Each path below is one point turned by a fixed rotation once a step. After each direction that follows a path, write how fast that rotation turns it, in deg/step (0 if it stays still).
Each turn is a multiple of 5 degrees from 10 to 175, or 0.
Each row of a path follows its step; steps can be skipped.
Path 1:
step 0: [ 38.6   9.5  -8.9  -1.6  -5.2   3.3  20.5  16.5   9.7 -33.7   3.6  -4.4
   8.0 -11.4  21.4 -17.0   2.4  -6.5 -15.4  11.2 -45.0   1.4  11.5  -6.0
   9.3  19.9  13.5   3.2 -12.9   0.2  15.1   4.6  -1.0]
step 1: [ 27.6  -5.2  -9.1  10.7  25.8  -4.9  22.8   9.9   6.0 -22.6  33.4 -12.5
  12.1  -7.8  -6.5  -5.7  -6.2   2.5 -32.1  -7.2 -20.0  16.7 -11.9  35.2
   2.0   4.8   6.3 -16.2  -3.2   0.1   8.1   7.9  16.6]
step 2: [  5.7 -19.0  10.1  -5.2  -7.3 -23.5  33.1   3.5   3.4   3.3  23.7   0.1
   8.5  -4.0 -32.5 -12.0   0.3  -0.8  -8.3  20.8 -19.3  14.3 -23.9  18.4
  -9.2 -10.7  -0.3 -20.3   6.0  -9.4 -18.3  29.7  15.0]
step 3: [ 15.3  -7.4  -5.6  22.0  -5.7 -23.3   9.6   1.1 -16.9   6.2 -14.2   2.4
  27.8 -21.5  -5.8 -11.5  19.2  10.1  -3.8  50.4  -6.7  10.0   1.8  -1.0
  -5.9 -17.5  12.6  -9.1  19.0  -7.8 -21.9  19.7   2.9]
step 4: [ 32.4 -10.8   3.8  34.9   1.0  -8.0  -5.5  17.6 -15.9   3.7 -19.6 -19.3
  11.0   3.4  25.7   2.3   8.1   8.6   1.1  14.4  17.9  12.7 -12.5  -2.8
 -12.3 -18.7  17.0 -34.4  -2.0   9.7 -20.5  -5.2  13.2]
step 5: [ 15.3   5.1  22.1  21.5   1.9 -15.8   4.9  21.9  -1.6  27.1  -3.3   9.5
  -2.6  26.7   0.4  -8.4   8.3 -15.3  14.5 -19.5  -1.8  31.1  -3.0 -16.2
 -15.0 -12.8  23.1 -36.1  -1.0   6.0  -8.9 -13.4 -12.4]
step 7: [ 33.0  36.8  12.8  -6.2   1.3 -30.9  14.1  -3.6  -5.6 -28.4   7.0 -17.0
   1.4   9.9  19.4   0.2  20.4 -12.6   7.0   5.1   3.8 -18.2  -0.1 -26.4
  10.8   4.5 -19.3 -10.2 -13.3 -12.5   7.3  -7.1  -9.5]
step 8: [ 39.7   4.0  11.8  -0.5  25.3 -21.5  30.6   0.6   1.8 -15.6  17.1  -0.5
   6.4   8.6   7.1  11.0  12.9  18.5  10.4 -19.6  -8.6  15.8   5.9 -20.1
  22.5  21.4 -10.0   7.0   6.8   0.3  20.8  -6.1  14.2]
step 9: [ 23.7  -6.1  19.9  -1.9  -4.7 -25.5  25.3  15.1  -0.5 -23.0  12.3  25.5
  -7.4   6.7   3.6  -7.7 -14.4  23.6  -5.8 -14.7  -9.8  21.0  13.9  13.0
  -7.1   9.8 -25.6  14.5   3.5   1.0   0.1  29.1  19.7]
step 10: [ 27.0  -9.4   7.9  -3.5  -5.9  -3.5   4.7  46.4  -2.0 -19.6   9.2  20.6
  -3.1 -18.5  -7.7 -23.6   2.2   1.4 -12.9  25.8 -13.8  -9.3  20.8   6.5
  -3.4   1.8 -21.5 -11.3  12.5 -16.3   1.6  27.1   3.7]
step 11: [ 33.1 -23.9  -6.0  14.3  -3.7  16.7   9.0  33.6   7.0  -6.4  20.0  -8.2
  35.2 -20.9  11.5  -7.5  10.1  23.1  -8.0   9.7  -6.5 -12.6  -9.1   6.0
   1.9  -7.9  12.4 -21.6   5.3  -1.0   6.3  19.7 -16.3]
step 12: [ -2.7  -7.4   6.8   9.3 -22.5   5.8  41.2  15.8  -3.5   5.8  10.2 -12.0
  24.0   1.4  20.0  -7.8  -0.9   9.6  -5.3   7.1 -20.0  21.0  -5.1  16.8
 -14.5 -10.7  32.0 -35.6 -14.2   5.2   9.2   7.8   1.0]
[ -3.6  11.2   0.3  -3.4  -0.2   5.2   3.4  -5.4   7.3  -2.7   6.6  -4.5
   2.8   2.6   4.1  -4.4  -0.7  -5.4  -6.9  -3.7  -6.5  -2.6  -3.7   3.4
   0.7   0.6   7.9  -7.9  -7.2  -1.3   7.4  -5.0 -14.3]
60
[  6.5   4.2   1.2  -9.9   1.6   0.4  -3.0  -1.4  11.3  -0.9   3.1   3.7
  10.4   0.4   8.4   6.9  -1.5 -10.2  -1.1  -3.6  -4.6   2.8   5.5  -1.8
  -2.4   4.7 -12.4   5.7   3.1  -0.9  -2.9  -3.8   6.2]
40
[  4.3   3.3   0.5   0.4  -4.9  -4.8   1.8  -1.6   6.4   5.7 -14.5  -3.0
  -5.5  -3.7   0.4  -1.8   0.0  -2.7  -9.6   7.0  -2.6 -12.1   4.0   0.2
   8.0  -2.9  -6.0   2.7   5.4  -5.0  -4.1   5.2  -8.2]
100
[ -3.8  -0.4  -8.0   2.2   1.3   1.0   2.4   6.2  -4.6   3.4  -2.6  -6.5
   1.2  -6.4  -1.9   2.1   0.3 -11.2  -2.2   0.3  -7.3   1.7  -8.5   3.5
  -0.1  15.0   3.0   5.5  -5.4   7.5 -10.3   5.3  -0.5]
25
[ -4.8   2.3   3.6  -9.6  11.4  -7.0  -3.9  -1.3  -1.5  -2.1 -13.0  -3.9
   9.3   1.4   1.2  -9.3  -3.9  -1.4   3.8  -7.1   0.7  -4.4  -2.1  -4.2
  -3.0  -1.2   8.1  -5.5   6.0   1.8  -2.2   5.8   4.1]
35
[ -6.2  -1.0  -3.0  -1.7   0.6  -4.2  -9.7   2.8  -3.7   1.2  10.7   3.5
   5.3  -3.5  -9.3  -3.8   4.0  -4.5   1.5  -3.4  -1.3  -5.0  -3.3  -4.0
  -1.0  -6.7 -10.1  -1.8  -6.0 -12.1  -4.6   8.4  -6.3]
90
Path 2:
step 1: [  5.1 -33.9  18.7  -9.2  10.1  17.5  -9.0  12.5  -6.8 -10.1  15.7 -25.4
  -8.7 -11.8 -19.3 -10.1   4.5 -10.9  -1.1   2.2  -4.8  18.6 -11.3  17.2
  32.1 -20.1   9.7   7.6 -15.4  13.0  22.5   7.6  15.4]
step 2: [ 21.6   5.7   4.4   5.8  30.0  -0.7  -5.2  -4.3  -7.8  -5.1  13.2 -14.0
  -2.0  18.2  -8.2   8.1  -8.8  37.3  14.8 -19.3 -31.2  15.7  15.7   2.2
  18.9  -1.4   2.0   6.3   3.5  22.1  -5.0 -27.5  -3.9]
step 3: [ 20.4 -17.0  -4.8  -0.9   0.2  13.9  -6.7  14.9 -18.7 -38.4 -12.3 -12.0
  14.7   3.0  -8.3  20.0  -7.8   9.1   6.3  19.2  15.0 -12.9  19.3  -1.6
  -4.6  22.0  26.9   3.6  29.1   7.5  -9.6  -8.5  -1.3]
step 4: [-12.9 -29.0   9.2 -12.4   2.9  20.3  14.9  11.4  -4.4 -19.1   8.6   1.4
  12.8 -16.0  17.5  14.2  19.3 -16.3  10.3  -4.9   3.1  21.1  22.2  31.0
   9.9   6.4   1.4   7.2 -20.1   5.7 -20.1  -1.8  22.8]
step 5: [ 17.8  -2.6  -3.7  35.8   5.5   5.8  11.6 -10.6 -21.8  -3.0  11.5   3.0
  -3.7  19.5 -15.7   3.9   1.7   6.8  -1.4 -12.9 -16.1  -8.8  -6.5  19.7
  27.7  -6.0  -3.5   5.1  -7.5  12.3 -11.6   4.0  46.7]
step 6: [  1.6 -20.3  24.7   2.2 -16.2  10.8  -0.5  20.2 -32.8   2.9 -23.2 -17.3
  -2.3  11.3 -13.4  -6.7  -9.1  15.7  -6.3   4.1 -12.3   5.8   0.4  15.1
  34.5  -5.8  22.1   4.2  32.0   7.3   5.5  -4.6 -13.2]
step 7: [  2.1 -16.2  15.4 -21.7  11.3   2.7 -18.5  -4.7  -8.8 -10.7  37.0 -19.5
  21.3   3.4   1.0  12.0  21.9  18.9   1.6  -5.1 -10.8  14.2  22.2  12.7
   8.9   8.8  24.0  -9.4  -3.4  20.8 -15.4  16.7 -14.0]
step 8: [  4.6   4.0  -5.6  11.5  44.1   4.5  17.8  19.3 -15.9 -22.8  17.1 -17.5
  17.5  16.9 -16.9   9.2  -6.1  -1.2 -19.9   6.7   2.7 -13.4  24.5  14.0
  -3.8  11.6  -3.8  12.2  -4.3  10.2   4.0 -15.1  22.9]
step 9: [  1.8 -19.2   9.5   7.5 -24.5  22.9  30.5  11.0 -28.6  -5.2  -9.0 -25.8
  -6.2   0.5  -9.8   4.7   1.3   7.5  17.1  -4.7  14.7   2.8  -3.0   4.8
   8.2   8.4  10.1  22.0 -17.8   3.3 -21.9 -30.9   7.9]
step 10: [ 10.1 -12.5  13.9   9.8  -7.3 -18.9   6.0   2.2 -15.0   9.0  -5.6  -4.0
  11.7   1.8  18.7   5.2   7.7   5.4  17.2  12.3 -21.1   8.7   3.7   9.2
  26.4  22.4  15.9 -21.1  -4.4  41.0 -15.1  15.3  28.5]
step 11: [  5.9 -10.9  -2.6  10.0  16.0  17.7  12.6  10.2 -28.0   2.1   4.9  -4.0
  -2.0  28.9  15.8  -5.2   0.5  -1.2 -33.1 -21.8  -8.3 -11.1  31.6  16.4
  12.4   0.6   9.1 -10.0  26.4   2.8  -7.9  21.3  -0.6]
step 12: [ -8.9 -26.6   5.3 -12.2  -5.0   6.0  13.0 -10.8  -4.4   0.8  20.0 -29.1
   2.0  11.7 -37.8  11.0  23.5  -2.5 -25.6  10.1   7.4  -5.4  -3.8  21.6
  23.8  11.8  11.0  21.3  -3.1   4.3 -10.1  -4.5 -16.8]
[ -0.1  -6.1   1.7   8.3  -9.6  -5.7   0.2  -2.4  -5.3  -8.5   0.2  -0.2
   1.3  -1.1  -1.7   0.2  -3.7  -5.0  -5.5  -7.0   3.5 -13.4   5.1  -5.8
   1.7  -4.9  -6.1   1.2   7.2   2.3   2.1 -11.0  -7.5]
125
[-0.7 -4.6  4.1  9.2 -2.8 -1.9  6.1 -8.6  4.5  1.3 -5.7  5.6 -3.2  0.1
  2.3  2.6 11.4 -4.6 -2.8  1.0 -4.7  0.9 -1.1  7.5  2.4 -2.8 -0.6  2.4
 13.5 -8.3 -8.2  8.7  3.7]
60
[ -0.5   2.9   1.0   2.4   3.1 -14.3   0.9   5.0   1.0  -0.2  10.1   1.9
  -3.2   0.5  10.6  12.5   3.1   2.5   7.6   0.2   3.9  -4.3  -0.9   1.9
  13.0  -3.2   1.9   1.3  -5.7  -5.4   2.9   1.4  -3.4]
130
[  5.3  -1.4  -2.2   5.9   2.7  -1.1   3.3  -2.3  -6.6  -7.0  -1.5  -2.0
  12.9  -9.6   3.0  -2.1  -3.2  -1.5  -3.5   3.8   2.4  10.5  -3.6  -3.8
   4.5  -2.9  -2.9 -11.4  -4.6  -4.8  -5.5   7.1  -9.1]
110
[-0.5 -4.5 -4.9 -2.3 -1.0  5.9 -2.8 -0.6 -1.7  6.3  6.2  4.7 -4.4  2.9
  1.5 -7.9  2.8  1.1 -9.6 -3.2 -9.2 -2.0 -8.9  1.1 13.4 -2.8  5.0 -8.3
  3.4  3.7  9.8  1.8 -6.6]
70
[  6.2   7.9   2.3   5.0   9.4   4.9  -0.9   3.0  -1.6   3.9  -0.3  -0.4
  -2.1   1.5  -3.5   6.9  -4.9  -1.7  -5.7 -14.5  -0.9   0.1  -3.8  -4.7
   4.9  14.2  -9.3   2.1   3.6  -6.7  -1.0   1.5   0.4]
120
[  6.4  -1.5   2.4  -0.3   0.8  -0.5   0.7  -3.5  11.2 -10.6   0.2  -8.5
  -5.5   8.7   6.1  -9.1  -3.9   0.1  -5.9  -3.3  -1.7  -2.4   5.6   9.4
   0.7  -0.9  -6.9  -4.7 -10.0  -6.2   3.0   2.0   3.6]
110
Path 3:
step 0: [-11.4 -18.4   7.7   2.7  -0.6  16.5  -9.6   7.3  -6.3   2.2  16.0  -2.3
   3.7  25.1   8.4 -15.4  -5.6  40.4  22.4  -1.2  -6.2   4.4  17.3  -8.1
  15.8  -5.6 -28.8  29.7  22.6   9.6   1.4  15.4  -4.3]
step 1: [-13.1 -23.3   3.7   1.1  16.8   0.6   4.6   0.2 -13.4  13.6  -7.5  -0.9
 -40.1  25.8   8.7  13.6   0.5  11.2  -2.5   2.2  -7.0  30.4  -5.5 -19.6
 -10.2 -20.0 -14.6  -6.6  -9.2 -23.2  19.8   2.0 -21.4]
step 2: [-44.5   0.7 -13.2  -4.9   3.8  -8.7 -18.3 -18.3  -8.3   7.3  -2.5   3.2
 -23.7  17.8 -15.7   3.8  -5.6  28.5   5.2  -4.0  17.3  -1.2   4.7  -9.2
  20.0   8.5 -12.3  14.4 -11.9   7.6 -32.9   5.1  -1.4]
step 3: [-12.4  -6.3  34.3  12.5   8.5  13.9   2.3  -0.9   0.0  -6.8   1.5 -15.7
 -28.9   9.8   5.9  -7.3  -2.6  32.0  20.7  -1.6 -11.6  29.8  -5.7  -1.8
   9.9  20.2 -20.6   7.2  12.5  18.9  21.7   7.4   4.1]
step 4: [-22.7 -30.3   6.3 -18.6 -15.6   7.3 -12.5   4.4   2.3  26.6 -15.4   6.0
 -17.4  20.0  -4.5   9.3   9.4  -2.1  -7.8  16.7  -4.5  36.8 -13.2 -17.6
   2.6 -12.0  -8.2  20.9 -15.2  -5.6  -6.0  13.2   0.2]
step 6: [ -8.8 -21.0  39.2   3.7   9.3 -10.4 -10.9  -0.4   9.4  -3.1  10.4   6.6
 -27.2  31.4  -5.9   9.3   4.6   7.6  21.4  10.2 -14.7  25.8   1.2  13.0
   9.2  17.4 -16.4  -5.8   9.4 -23.1   0.2   0.8  -9.9]
step 7: [-14.3  -1.4  -3.4 -26.9  -5.3  12.4 -19.9 -17.6  -2.4  23.5  -0.4  12.6
 -13.7   4.1 -11.1  -1.5 -20.1  14.9  22.0   5.4   2.0  32.0  16.1 -19.6
   9.2  -7.3  13.0  23.7 -17.0  -3.7   4.5  25.0  -6.1]
step 8: [-19.6   6.7  23.2  -3.4  24.0  36.8 -16.6   4.7 -10.7 -10.1  11.9  17.1
 -28.1  21.9   0.2  -7.6   0.1   4.6  -4.6 -22.3  -5.9  10.8  -3.7  -2.2
 -14.8  14.8 -26.3  11.7 -14.4   9.1  -4.5  -4.5  -6.5]
step 9: [-13.1 -10.7  21.0 -26.8   0.3 -12.0   3.3  10.6 -15.0  14.1   4.4  -5.0
 -31.2  13.6 -35.2  30.2  -9.3   3.3  -0.3   6.2 -13.0  24.7   2.9   8.8
  19.5  17.2  -5.6  15.0   4.2 -11.6  -2.8  -2.0   9.4]
step 10: [ -8.7   8.8   5.7 -14.3  -5.4  16.4 -25.6  -2.9 -10.9  -5.3  23.8   1.9
 -12.4   4.8  11.2   0.7 -28.8   1.4  25.3  20.1   0.0  16.2 -14.4 -18.1
  -1.1   2.5 -13.1  28.9   6.4  10.7 -13.8  35.7  -9.8]
step 11: [ -4.8 -13.4  16.4 -34.0  28.8  24.6   7.5  12.5  -2.9 -10.8   4.3  18.7
 -19.6  21.5  -4.8   2.2  22.8  27.0  -2.7   2.1 -11.7  21.4  -3.5  -2.7
 -16.1   4.2  -4.1  11.0   9.8 -11.0  -9.3  -2.0 -22.5]
step 12: [-10.3  -9.4   1.8 -12.9  -6.4 -15.9  -5.2  -3.7 -29.0  18.4   5.0  10.5
 -14.5   8.1  -1.0  20.3 -23.0  14.5   5.2  -9.9  -1.4   5.9  22.2   6.9
  12.7   8.3 -28.0  37.4  -4.0 -26.5  -4.7  10.8 -10.5]
[ -6.9  11.8  -1.9  -1.0   0.1   1.5  -1.0 -11.4  -6.9   7.0  -3.7  11.9
   3.5  -0.5   2.4  -0.1  -1.3  -4.7   2.6   3.4   3.5  -4.8  -2.4  -0.8
   3.0  -7.1  -1.4  -1.1   5.2  11.1  -8.3   7.8   0.6]
135
[  3.8   6.5  -0.5   0.3   1.0   7.5  -8.6   6.4  -3.6   1.1   8.6   2.2
  -3.5   5.3 -13.9   0.8  -5.1  -0.3   4.1   5.7   1.4  -5.6   5.0  -1.8
  -7.3  -9.5   0.7  -3.6   4.7  -3.2   4.1  -6.3   9.1]
35
[ -3.0   6.7  -9.3  -4.9   4.0   4.3   0.0  -1.2   3.3  -4.6  -5.6  -4.5
   0.1  13.4   4.8   7.0   4.4   1.3   3.6   2.2   7.1  -2.5   1.2   7.1
 -10.8   6.1   5.6   4.3  -7.0   5.6  -2.8  -6.9  -1.2]
120
[  0.5  -2.4   2.7  -3.6  -6.2   3.3   2.6   9.5  -4.0  -1.5  -0.4  -8.3
  -0.5  -3.1  -4.1   1.0   2.0  -7.2  -6.2   6.7   1.0   3.1 -13.1  -0.5
  -0.9   4.3  -2.4   6.3   3.0  13.8  -3.1   1.0  11.9]
65
[-1.8  4.5 -1.1  8.3 -2.7  0.9  1.7  1.7  8.4  9.6  2.4 -8.6  2.6  4.2
  3.6  9.2 -3.8 -2.3  2.0 -4.5 -7.3  6.9  7.4  6.4 -3.0  1.8  1.8  0.8
 12.5 -0.2 -0.6 10.4  5.3]
115
Path 4:
step 1: [  5.9  18.5 -10.1 -11.8 -23.1  22.7  14.7 -11.2  -7.2  -1.3   5.9 -13.7
  10.9   7.0 -22.0  -6.7  -1.8  -3.0 -33.3  -1.9  -7.9   2.1   3.8   9.8
   8.5   5.0  26.9 -14.3  -4.7 -11.9  -0.6 -29.1  -3.1]
step 2: [ -6.5  -2.1  10.3 -10.2  -0.3  21.6 -26.8   0.4 -22.5  22.8  -2.8   0.5
  15.2  16.0 -17.2   2.6  -8.6 -18.9   7.4  -1.1   2.7 -11.1  -7.2   9.9
 -23.9  14.4 -24.0   4.4 -19.4 -18.5   3.0  -4.4 -12.3]
step 3: [ -6.3   8.2  11.7  -5.6 -13.7  -9.4  -5.8   6.7  -9.8   0.0  -4.4 -14.5
   4.2   3.5  29.3 -20.4  38.5   1.5  22.9   4.1   4.6  -1.1 -11.8   7.7
  11.8 -12.5 -19.3  31.9   0.6 -11.2  -2.3   0.0   9.2]
step 4: [  5.9  20.4  11.6   0.6   9.9 -25.8  -1.1   3.4  11.8  12.1  -3.6 -19.9
   3.3 -17.6   2.4  29.3  -5.8  -0.5   1.7   1.8 -14.3  -8.9 -28.6  12.2
  21.7  -8.3   4.9   2.5  18.0  20.7  -9.6  17.3  -7.8]
step 5: [ 14.2  11.8   5.8  -5.7  10.6   4.5  -9.8 -12.6   0.9 -13.3 -20.3  15.0
   8.4 -24.7  -1.6   6.2   5.1  16.6 -17.8   6.7  -7.2 -16.5  42.1  11.3
  -0.5  -6.1  11.5  -3.5 -15.1  22.6  -7.7   7.2  -0.6]
step 6: [ -9.1 -23.7  -5.8  -4.7 -19.5  16.7  -6.0  -7.1  -6.1 -19.4   2.8 -20.0
  -7.4  -7.3 -10.4   0.3   2.3 -12.6 -19.2   4.1  20.4   2.7   7.8   5.9
 -10.0  32.2  24.2  -1.5   0.9 -13.5 -23.0  17.7  -0.5]
step 7: [ -0.7   1.3  -0.9   3.6 -16.9 -12.3 -28.6   0.5  -2.8   0.2  14.3  -2.3
  19.9   0.5  -3.9 -32.0 -28.7   4.8  11.8 -15.5 -14.0   5.6  -3.2 -24.9
  -0.2  16.2 -15.6   6.2  -7.6 -22.5   1.3  17.3  -1.0]
step 8: [-13.4   2.7  -2.0 -17.9   7.4 -24.9 -19.1  -0.5   2.2   8.8  16.9   1.9
 -43.7  10.1   9.8  -7.9  -5.3   8.8  16.7   2.4 -16.1  18.5  -3.0  20.8
  10.6 -11.5  -1.1  16.5  -4.7   1.5   6.7  -8.7  16.0]
step 9: [-10.8  35.6  -5.9  -9.3   0.8   7.8  11.7 -14.5  13.6   0.7  -6.1   0.8
   5.1 -12.2   0.1   8.0 -13.1  -9.6  -6.5  18.9  -2.2  -2.5  -3.9   7.9
  29.0   8.8  12.9  -2.7  24.8   8.7  29.0 -23.4   6.6]
step 10: [-20.8   5.1  -3.7 -21.0  -1.7  17.1  -5.6 -12.4   8.0  13.9 -28.5  -8.0
   8.8   2.2 -25.3   8.9   5.5  18.4 -19.2  -5.5   7.5 -18.6   7.9   8.1
 -39.2  -3.6  -6.5  -8.9  -1.2   9.2   9.7  -1.0  -9.4]
step 11: [-30.7  10.0   0.5  17.3 -25.4   5.7   1.2  20.2  -3.6   1.5   2.8  -8.2
   8.3  -1.7   3.4 -17.4  28.6  -8.1  -6.9  10.4  10.5  -1.7   0.1  -0.9
  -6.1  11.6 -14.4   4.7 -23.3  -3.5 -36.0  -7.6  -9.5]
step 12: [  9.9  12.7  -5.9  11.1  -7.4 -23.5  -4.3   1.8  -0.8  -4.3  -6.2  -0.2
   7.3   9.6   0.3  -4.2  -7.9 -21.9   7.8 -29.4 -21.5  -9.4 -37.2  16.5
   3.1  -9.4   9.0  19.1 -14.4 -10.8 -16.7  18.5  -5.1]
[ -4.5   4.0 -14.5  -0.9   0.9  -9.7  -0.3   2.9   8.9  -6.8   1.9   3.1
   0.4   4.0 -15.2  -2.3   0.0  -3.0   5.6   9.1   3.7   4.4   5.3   0.0
  -3.7  -2.4  -0.7   2.3   3.9  -2.7   3.1  -1.0  -6.2]
35
[ -0.2  -1.7  -2.5  -3.0 -14.7  -0.9  11.9   5.4  -3.3   2.8   6.7  -3.5
  -2.4   2.8   3.0   1.3   3.9   3.6  -0.4  11.8   6.9   7.4  -1.4   6.0
   6.6   3.7   5.4  -1.6   2.8   1.8  -7.8  -0.7   6.7]
140
[  3.6   4.0   7.9  -0.9   6.1  -6.9  -6.8   4.7  -2.9  10.1  10.7   3.7
   3.3  -0.8 -10.6   1.7   0.3  11.2  -5.1   4.8  -1.1   3.7   1.2  -1.0
  -6.0   1.1  -5.3  -6.2  -7.3   4.5  -3.9  -3.5   4.0]
125
[ 3.0  9.9 -2.3  1.5  4.5  1.9  0.7 -9.4  6.8  1.9  5.6  5.6 -3.9 11.0
  1.0 14.0  0.3  5.7 -2.2 -1.1 -2.3 -2.4  3.4 -2.1 11.5 -2.0  9.3  6.5
 -2.4  2.8 -0.3  1.5 -0.3]
85
[ 15.4  -5.7   0.2   1.3   3.2  -4.6  -8.4  -0.7  -0.3  -2.4   2.4  -1.9
   0.6 -11.2   2.9   2.3   2.7   1.1   5.0   2.5   2.3   4.9   9.0  -0.8
   1.7   4.5   6.1   2.2   5.6  -1.2  -4.8  14.3  -4.1]
40
[  9.4   1.1   2.4  -8.4  -2.0 -13.5   6.8  -5.2   0.8   2.1  -8.3  -1.2
  -3.4  -0.7   2.5   5.1  -4.3  -8.5  -9.4  -2.7   2.8   2.8   7.8  -3.5
  -2.6   5.8  -4.0   3.2  -0.3   1.4  -1.1 -11.3  -1.6]
85
